One turning vector, and how many ticks it has turned
The counts run from 0 to 782.
-.02; .29; -.07; .13; .05; -.04; -.22; -.05; .00; -.21; -.05; -.05; .06; -.07; -.21; -.11; .27; -.27; .08; -.13; -.19; .09; .22; .19; -.13; .00; -.14; -.30; -.12; .07; -.33; -.07; -.08
589
.37; -.29; -.21; .20; .27; -.27; .16; -.03; -.14; -.18; -.02; -.08; -.17; -.09; .05; -.17; -.17; .11; -.16; .11; -.26; -.10; .07; .04; .04; .06; -.05; .09; .08; -.02; -.04; .19; -.08
75
.16; .01; -.10; .01; -.29; -.03; .10; .28; .14; .06; -.12; .20; .14; -.13; -.18; -.03; -.19; -.16; -.18; -.29; .07; .06; .09; -.35; .13; -.17; -.08; .12; .00; .06; -.09; -.23; .19
256
-.05; .05; -.01; .03; -.22; -.33; .21; .11; .26; -.07; -.09; .09; -.13; -.10; .20; .10; .20; .14; -.45; -.09; -.06; .38; -.01; .05; -.04; .00; -.13; -.02; -.03; -.06; -.02; -.05; .08
39
-.06; .07; -.17; .23; -.12; -.10; -.02; .06; -.04; .05; .24; .01; -.42; -.07; -.17; .12; -.27; .11; -.08; .08; .12; -.40; .12; .14; .03; .11; -.11; .31; .00; .04; .04; .09; .18
211
-.35; -.01; .09; .32; -.02; .00; .25; .09; .17; .13; .15; .26; -.16; -.09; -.27; .06; .03; -.03; .06; .06; .12; -.21; -.03; -.05; -.05; -.07; .03; .09; -.15; -.32; -.18; .17; .13
641
.30; .05; -.08; .16; .17; .09; .44; .02; .10; -.17; .08; -.05; -.23; .02; -.03; .02; -.08; -.14; -.03; .14; -.04; .05; .37; .07; .02; -.09; -.16; -.18; -.22; -.23; -.14; -.08; -.09
425
.28; .00; -.06; .27; -.23; .23; -.08; .03; .17; .06; .16; -.10; -.12; -.01; -.40; -.18; -.06; -.15; .12; -.01; -.06; -.04; .05; .04; .13; -.30; -.07; .21; .04; .12; -.28; .07; .06
443
-.09; -.02; .40; .47; .01; .00; .16; .08; -.17; .14; -.15; .00; .12; -.02; -.11; -.09; .03; -.01; .17; -.09; .02; -.19; .01; .03; -.05; .17; -.06; .26; -.07; -.09; -.40; .04; -.01
299
.26; .10; .01; -.06; -.16; .12; .06; -.02; .08; -.31; -.11; -.12; -.17; .10; -.30; .10; -.10; .02; -.02; -.41; .25; .14; .26; .28; -.02; -.06; .00; -.07; -.01; -.05; -.02; -.08; .14
127
.19; -.26; .02; .21; -.02; .16; .27; -.04; .00; -.21; .16; .06; -.26; .11; .32; .11; .11; .11; -.11; -.19; .12; -.01; .09; .06; .15; -.26; -.14; -.15; .04; -.09; -.15; .05; -.21
767
.20; .09; -.09; -.16; -.31; -.08; .23; .11; .07; -.37; -.01; .15; .01; .12; .01; .02; .32; .03; .14; -.25; .07; .21; -.13; .22; -.09; .07; -.03; -.06; .27; -.15; -.11; .01; -.03
470
-.26; -.03; .05; .22; -.08; -.02; -.08; .09; -.14; -.02; -.03; .39; -.18; .10; -.04; .13; .13; -.04; -.20; -.28; .05; -.07; -.20; -.01; -.07; .02; .34; -.12; .18; -.06; -.17; .25; .07
484
.02; .14; -.36; -.04; -.07; .15; .07; .24; -.03; -.16; .15; .17; -.21; .15; -.07; .19; -.14; -.13; .05; -.18; .12; .09; .27; -.04; .01; .04; -.33; -.20; -.22; -.16; .08; -.08; .08
557
-.07; -.19; -.15; .21; .01; -.12; .35; .07; .06; -.06; .21; .30; -.10; .17; .27; .04; .22; .10; .04; -.01; .05; -.08; -.02; -.20; .12; .16; -.13; -.19; .22; -.23; .04; .19; -.03
185
.06; .23; -.20; .13; .01; .04; -.19; -.02; -.01; -.19; -.12; .07; .04; .15; -.15; -.11; .20; -.24; .09; -.07; -.42; .15; .10; .07; -.14; -.01; -.05; -.28; -.03; .05; -.36; .01; -.14
591
.31; .13; -.17; .19; -.15; .15; -.11; .02; .06; .10; .11; -.03; -.08; .19; -.35; -.21; -.06; -.17; .25; .02; -.16; -.16; -.06; -.01; .13; -.28; .09; .17; .02; .02; -.32; .10; -.01
441
.17; .17; -.06; -.22; -.33; -.11; .24; .17; .06; -.32; .02; .22; -.02; .19; .03; .04; .22; .02; .15; -.24; .06; .12; -.13; .11; -.06; .07; .05; -.04; .32; -.12; -.12; .06; -.05
471
-.06; -.10; .13; .17; -.31; -.18; -.28; -.04; .06; -.03; .25; .12; -.05; -.21; .12; -.01; .22; -.12; -.18; -.18; .27; .03; .00; -.01; .24; .07; -.21; .06; .16; .20; -.14; .09; .11
26
.10; .30; .05; -.02; .01; -.15; -.07; .20; -.25; .09; .02; .08; -.19; .04; -.04; -.28; -.24; .15; .08; -.05; -.37; -.09; .06; -.15; -.07; -.08; -.12; .15; -.22; .07; -.15; .05; -.30
88
-.05; .08; .25; .33; -.07; -.05; .34; .10; -.06; .12; -.10; .12; -.04; -.15; .05; -.05; .38; .14; -.21; -.24; -.07; -.10; -.12; .10; -.03; -.14; .14; .07; .16; -.09; -.12; -.20; -.10
618
.17; .00; .17; .19; -.23; .11; .02; .07; -.25; -.11; .00; .17; .01; .06; .12; .05; -.02; -.26; .25; -.09; .15; -.24; -.05; .06; .06; .14; -.12; .29; .07; .02; -.48; .05; -.09
451
-.37; .32; .17; .21; -.31; -.06; .07; .22; .10; .13; .02; .11; .05; .07; -.21; -.13; .36; .11; .14; -.14; -.16; .01; .00; -.04; -.11; .14; -.14; .05; .15; .05; -.12; -.04; .04
168
-.09; .24; -.14; -.08; .04; -.49; -.04; .13; .16; -.10; .18; .04; -.06; -.20; -.21; -.14; .17; .00; -.15; -.25; .17; -.05; -.03; .00; .04; -.02; .02; -.18; .19; -.07; .17; .01; .20
48
.19; -.21; -.15; -.05; .06; -.32; .07; -.17; .06; -.24; .20; -.02; -.10; -.05; -.13; -.23; .22; .05; .16; .16; .04; -.02; .00; .28; .11; .07; -.05; .04; -.13; -.31; -.06; .32; -.08
656
.04; -.27; -.27; -.04; -.24; -.12; .33; .10; .16; -.17; .12; .19; -.14; .39; .16; .19; .07; .04; .04; -.05; .15; .02; -.02; -.08; .18; .00; .01; .02; -.01; -.19; -.08; .25; .11
339
.25; -.14; -.47; .15; .07; -.09; .08; .02; -.14; .01; -.19; -.04; .10; .23; -.10; .04; .06; -.28; -.05; -.14; .03; -.20; .02; -.02; .19; -.09; .21; .05; -.12; -.11; -.25; -.07; .14
572
-.12; -.17; .12; .34; -.09; -.18; -.14; -.06; .12; .16; .15; .14; -.03; -.09; -.05; -.13; .24; .24; -.10; -.32; .21; -.14; -.11; -.14; .22; .01; -.07; .06; .33; .00; .08; .07; .13
179
-.06; -.18; .12; .28; -.17; -.12; .10; -.07; .10; -.03; -.32; -.12; .27; .03; -.25; .03; .20; -.09; .03; -.17; .10; .03; .14; .20; -.01; .16; .03; .21; -.07; -.02; -.35; -.04; .26
147
-.30; .13; .03; .13; .02; -.32; .27; .18; -.06; .09; .20; -.04; -.15; .02; -.29; -.25; .16; .05; -.08; .19; -.30; -.16; .11; .02; -.10; .09; .20; -.01; -.08; .06; -.02; .25; .02
508
.05; .05; -.03; -.05; -.09; -.21; -.04; .13; -.05; .04; -.05; -.04; -.14; -.12; -.08; -.11; .16; .00; -.50; -.27; -.08; .40; .18; .00; .11; -.11; .09; -.21; -.26; .05; .16; -.07; .06
698
.14; .04; -.38; .13; -.05; -.10; .05; .03; .06; -.04; .21; .05; -.50; .22; -.10; .11; -.25; .18; -.06; .14; -.10; -.23; .05; .07; .02; .04; -.02; .10; .12; -.05; .08; .23; .07
208
.21; -.05; -.03; -.01; -.28; -.05; .06; .19; .19; .00; -.12; .20; .11; -.19; -.14; -.03; -.23; -.13; -.21; -.33; .10; .16; .15; -.32; .13; -.15; -.12; .05; .00; .06; -.08; -.22; .20
257
.08; -.09; .19; .40; .07; .20; .07; .01; .17; -.09; .17; -.05; -.07; -.09; -.40; -.17; -.12; -.09; .07; .01; -.08; .05; .30; -.07; -.03; -.06; -.11; -.18; .09; .05; -.22; .23; .07
291
-.03; .13; -.31; .04; .04; -.28; .00; .00; .33; .01; .22; -.05; -.23; .00; -.33; -.11; .16; .16; -.02; .02; .00; -.01; .01; .09; .08; -.18; -.08; -.12; -.12; -.27; .16; .12; .16
203
-.11; -.15; -.19; .13; -.09; -.27; -.14; .02; -.15; .04; .12; .20; .02; .09; .06; -.13; -.01; -.19; -.17; .11; -.30; -.19; .18; -.32; .11; .17; .02; -.01; -.05; .26; -.22; .21; -.06
374
-.20; -.21; -.07; .20; -.20; -.04; -.12; .07; .03; .13; .11; .12; -.06; .07; -.14; .00; .27; .09; -.03; -.33; .31; -.06; -.25; .04; .21; -.18; .05; .14; -.05; -.17; -.01; .15; .20
333
.03; -.16; -.09; .18; .20; -.47; .02; .01; .24; .07; -.04; -.07; .04; -.21; -.24; -.27; -.16; .01; -.17; .04; -.09; -.05; .08; -.21; .14; -.14; -.08; .05; -.16; -.05; -.12; .14; .12
70
-.02; .16; .02; -.18; -.16; -.36; .13; .27; -.27; .13; .04; .16; -.03; .09; .18; -.10; .07; -.17; -.25; -.18; -.02; .08; .12; -.26; .17; .04; .18; -.06; -.28; .05; -.01; -.05; -.02
694
.15; -.16; -.11; .05; -.24; .16; .20; .32; -.03; .05; .12; .13; .08; -.11; -.21; -.16; -.15; -.07; .21; -.22; .09; -.10; .06; -.29; .19; -.19; -.30; .17; -.12; -.05; -.04; -.12; .05
102
-.27; .28; .11; .24; -.22; -.03; .13; .20; -.16; .10; .03; .10; -.01; .16; -.09; -.09; .40; .09; .13; -.10; -.23; -.12; -.04; .07; -.14; .22; .01; .05; .24; .10; -.12; .01; -.06
166
-.06; -.15; .28; .07; .05; -.53; .13; -.13; .12; -.14; .02; -.10; -.06; -.17; -.14; -.10; .03; .11; -.21; -.13; .26; -.10; .17; .12; .07; .16; .13; .02; .10; .00; -.03; .20; .18
499
.18; .26; .20; .16; .13; -.11; .02; -.03; .11; -.12; -.32; -.15; -.05; -.08; -.42; -.08; -.11; .09; -.05; -.35; .05; .12; .19; .22; -.18; -.02; .06; -.04; .08; -.12; -.08; -.15; .18
280
.21; .21; .09; .20; .21; -.22; .02; .04; -.29; .01; .04; -.29; .02; .08; -.06; -.29; .04; .00; .19; -.20; -.02; -.33; .09; .05; .06; .12; -.08; .02; .18; .16; -.17; -.07; -.13
738
.36; -.03; -.29; -.09; -.03; -.06; -.08; .01; -.14; -.05; .07; -.05; -.30; .15; .09; -.15; .01; .27; -.15; -.30; -.09; .20; .08; .03; .19; -.16; -.12; -.09; -.12; -.08; .27; -.03; -.14
547
